85	94	109
101	90	166
113	92	64
77	121	144
109	120	91
85	76	115
170	89	155
61	76	158
115	82	154
58	67	76
83	139	56
135	92	90
:
101	90	166
61	76	158
170	89	155
115	82	154
77	121	144
85	76	115
85	94	109
109	120	91
135	92	90
58	67	76
113	92	64
83	139	56

94	124	108	92	94	106	70	140	107	108	94	75	126	95	74
69	72	93	129	114	99	87	56	129	127	116	110	89	86	170
117	112	103	88	94	99	116	119	84	83	93	102	96	108	71
69	120	107	103	96	107	54	135	131	132	98	74	127	83	96
:
94	124	108	92	94	106	70	140	107	108	94	75	126	95	74
69	120	107	103	96	107	54	135	131	132	98	74	127	83	96
117	112	103	88	94	99	116	119	84	83	93	102	96	108	71
69	72	93	129	114	99	87	56	129	127	116	110	89	86	170

115	114	72	41
96	95	46	143
100	33	119	106
91	122	120	38
95	61	67	148
48	114	135	73
:
48	114	135	73
91	122	120	38
100	33	119	106
115	114	72	41
95	61	67	148
96	95	46	143

143	99	103	35	72	157	133	129	82
77	102	50	125	107	94	106	172	159
54	132	62	66	65	126	164	118	115
140	63	68	151	121	68	37	87	99
61	108	133	147	101	34	103	48	117
116	98	122	44	52	126	169	121	105
81	128	179	67	127	128	116	144	110
:
81	128	179	67	127	128	116	144	110
61	108	133	147	101	34	103	48	117
116	98	122	44	52	126	169	121	105
143	99	103	35	72	157	133	129	82
140	63	68	151	121	68	37	87	99
54	132	62	66	65	126	164	118	115
77	102	50	125	107	94	106	172	159

54	173	88	49	165
120	118	114	120	107
68	139	126	102	118
47	53	80	67	65
69	116	64	44	119
125	138	135	140	112
93	97	129	94	109
151	160	120	101	142
:
125	138	135	140	112
93	97	129	94	109
68	139	126	102	118
151	160	120	101	142
120	118	114	120	107
54	173	88	49	165
47	53	80	67	65
69	116	64	44	119

71	139	50	139	54	106
39	125	64	120	54	157
53	118	74	114	66	145
:
53	118	74	114	66	145
39	125	64	120	54	157
71	139	50	139	54	106

92	92	76	72	68	103	72
97	93	100	91	91	123	36
:
97	93	100	91	91	123	36
92	92	76	72	68	103	72

125	83	114
124	155	160
:
124	155	160
125	83	114

42	99	135	123	82	83	48	90	145	64	83
90	83	106	118	106	103	99	84	97	97	103
59	88	119	127	91	90	69	81	124	65	90
76	119	77	121	83	82	73	113	126	32	82
:
42	99	135	123	82	83	48	90	145	64	83
59	88	119	127	91	90	69	81	124	65	90
90	83	106	118	106	103	99	84	97	97	103
76	119	77	121	83	82	73	113	126	32	82
---
136	121	108	107	111	138
124	120	77	167	102	95
119	77	67	178	90	87
88	113	117	51	52	102
120	168	86	59	87	93
122	118	110	105	102	129
87	117	115	49	43	89
120	91	61	173	85	97
111	119	77	57	110	80
85	121	98	99	126	78
141	119	140	120	90	158
:
136	108	111
124	77	102
119	67	90
88	117	52
120	86	87
122	110	102
87	115	43
120	61	85
111	77	110
85	98	126
141	140	90

102	109	121	106
116	79	92	110
102	91	79	103
99	96	91	97
115	126	111	124
99	95	86	97
100	97	95	102
102	114	128	107
94	41	58	76
98	84	89	94
:
102	121
116	92
102	79
99	91
115	111
99	86
100	95
102	128
94	58
98	89

96	95	96	176	103	125	94	86	94	47
128	88	95	165	128	109	111	101	96	63
150	81	86	160	136	73	122	146	101	86
136	102	84	177	86	99	108	113	96	78
:
96	96	103	94	94
128	95	128	111	96
150	86	136	122	101
136	84	86	108	96

126	100	103	98	111
161	102	110	104	123
83	113	61	109	92
:
126	103	111
161	110	123
83	61	92

108	98	74	106	39
58	132	122	76	79
85	91	119	94	61
61	130	103	93	78
89	95	112	93	56
79	74	128	109	71
72	120	115	82	66
86	85	49	164	71
77	51	91	169	86
84	83	130	92	64
91	93	85	119	57
66	86	118	117	85
:
108	74	39
58	122	79
85	119	61
61	103	78
89	112	56
79	128	71
72	115	66
86	49	71
77	91	86
84	130	64
91	85	57
66	118	85

90	100	70	83	130	109	28	126	100	101	86	126	125	81
68	103	154	78	71	117	96	65	87	83	107	75	80	18
147	106	168	118	80	96	99	80	106	107	124	63	75	150
118	68	86	109	105	69	145	86	118	91	70	49	130	122
:
90	70	130	28	100	86	125
68	154	71	96	87	107	80
147	168	80	99	106	124	75
118	86	105	145	118	70	130
---
79	113	101	121	121	87	67	102	102
114	91	104	94	93	98	108	102	96
99	101	99	99	103	99	100	100	103
42	145	103	151	153	81	27	104	113
90	106	98	107	106	99	90	99	101
:
42	145	103	151	153	81	27	104	113
79	113	101	121	121	87	67	102	102
90	106	98	107	106	99	90	99	101
99	101	99	99	103	99	100	100	103
114	91	104	94	93	98	108	102	96

89	108	138	74	39	153	100	135	141	142	130	162
54	134	114	120	79	55	57	145	42	93	56	37
125	140	78	133	114	97	107	116	39	152	62	100
87	109	118	131	55	58	36	149	156	155	108	149
136	35	128	147	59	65	62	73	112	146	70	57
97	47	163	133	68	48	37	43	158	64	89	134
69	65	163	86	131	110	42	54	84	108	37	59
:
54	134	114	120	79	55	57	145	42	93	56	37
69	65	163	86	131	110	42	54	84	108	37	59
87	109	118	131	55	58	36	149	156	155	108	149
89	108	138	74	39	153	100	135	141	142	130	162
97	47	163	133	68	48	37	43	158	64	89	134
125	140	78	133	114	97	107	116	39	152	62	100
136	35	128	147	59	65	62	73	112	146	70	57

65	150	35	80
113	42	56	165
154	55	143	147
127	56	75	34
96	71	42	49
69	52	51	156
100	151	119	122
145	151	76	40
:
65	150	35	80
69	52	51	156
96	71	42	49
100	151	119	122
113	42	56	165
127	56	75	34
145	151	76	40
154	55	143	147

84	57	138	170
102	131	71	26
113	109	110	96
108	112	90	70
97	81	127	142
:
84	57	138	170
97	81	127	142
102	131	71	26
108	112	90	70
113	109	110	96

117	91	95	111	113	119	107	118	114	104	158	89	96
115	130	89	79	75	111	88	74	72	91	105	134	101
78	125	78	78	77	72	81	75	83	100	109	117	90
101	95	121	104	102	106	111	100	100	88	41	96	96
77	79	93	115	115	75	119	114	102	100	101	87	98
:
77	79	93	115	115	75	119	114	102	100	101	87	98
78	125	78	78	77	72	81	75	83	100	109	117	90
101	95	121	104	102	106	111	100	100	88	41	96	96
115	130	89	79	75	111	88	74	72	91	105	134	101
117	91	95	111	113	119	107	118	114	104	158	89	96

36	74
142	108
112	102
76	102
66	80
127	100
65	79
47	72
109	107
115	119
:
36	74
47	72
65	79
66	80
76	102
109	107
112	102
115	119
127	100
142	108

89	97	84	84	75	56	60	147	82	77
57	68	119	53	85	66	59	130	52	76
106	109	149	90	127	65	63	42	102	143
:
57	68	119	53	85	66	59	130	52	76
89	97	84	84	75	56	60	147	82	77
106	109	149	90	127	65	63	42	102	143
---
54	175
171	85
171	175
76	176
66	105
36	123
99	165
72	52
155	125
165	160
:
54
171
171
76
66
36
99
72
155
165

91	117	94	131	88	44	97	103	86	108
85	105	94	131	140	102	87	74	80	99
77	107	106	131	117	113	67	58	80	117
87	118	100	131	77	49	88	95	86	117
98	109	114	131	36	78	85	102	108	126
79	107	98	131	134	104	77	64	77	107
90	116	109	131	52	61	81	94	95	126
83	99	114	131	104	139	65	57	91	120
:
91	94	88	97	86
85	94	140	87	80
77	106	117	67	80
87	100	77	88	86
98	114	36	85	108
79	98	134	77	77
90	109	52	81	95
83	114	104	65	91

101	101	103	146
124	164	110	100
100	100	135	157
97	99	102	143
149	104	101	101
100	103	152	142
148	144	103	98
166	118	99	98
102	100	114	166
98	99	116	166
100	105	152	139
148	103	101	100
:
101	103
124	110
100	135
97	102
149	101
100	152
148	103
166	99
102	114
98	116
100	152
148	101

84	89	141	95	23	129	94	100	125	138	107	93	123	178	92
146	103	64	127	153	53	109	97	54	82	97	87	159	68	122
139	87	82	85	176	59	96	125	107	103	106	91	82	29	125
85	72	162	68	33	135	83	124	168	163	117	92	81	160	100
128	89	102	112	102	77	101	108	93	116	104	85	151	114	117
:
84	141	23	94	125	107	123	92
146	64	153	109	54	97	159	122
139	82	176	96	107	106	82	125
85	162	33	83	168	117	81	100
128	102	102	101	93	104	151	117

20	167	23	70
151	20	181	130
44	93	78	106
153	24	133	148
:
20	23
151	181
44	78
153	133

64	164	95	105	62	109
70	105	94	102	163	95
149	110	102	107	151	109
83	22	99	108	85	105
157	97	94	109	63	96
:
64	95	62
70	94	163
149	102	151
83	99	85
157	94	63
---
173	134	160
166	170	113
174	129	166
174	130	166
:
134	160
170	113

94	180	58
74	170	69
139	120	66
76	106	34
:
180	58
170	69

117	72	147	69	37
158	71	104	61	98
:
72	147
71	104

143	109	113	76	57
76	104	94	147	76
98	119	109	84	84
68	111	104	62	163
134	82	71	92	127
:
109	113
104	94

126	142	104	76
111	133	178	111
:
142	104
133	178

110	166	79
48	135	69
85	35	78
77	165	104
89	165	119
:
166	79
135	69

110	141	171
96	157	148
:
141	171
157	148

64	128	183
93	61	79
:
128	183
61	79

88	103	168	179
101	64	119	134
:
103	168
64	119
---
160	102	122
98	69	66
58	107	94
136	96	108
:
69	66
107	94

115	57	116	120
107	64	110	113
123	105	126	120
112	51	173	95
:
64	110
105	126

117	159	119	46	71
101	127	109	78	85
121	144	115	59	78
102	135	110	57	67
87	144	103	84	103
:
127	109
144	115

121	95	133	154	115
151	124	66	93	101
134	126	138	69	125
125	93	159	77	94
110	105	49	108	59
:
124	66
126	138

99	95	22
117	93	114
106	109	24
:
93	114
109	24

108	91	148	71	65
123	92	158	60	60
112	92	149	70	65
101	88	148	72	62
:
92	158
92	149
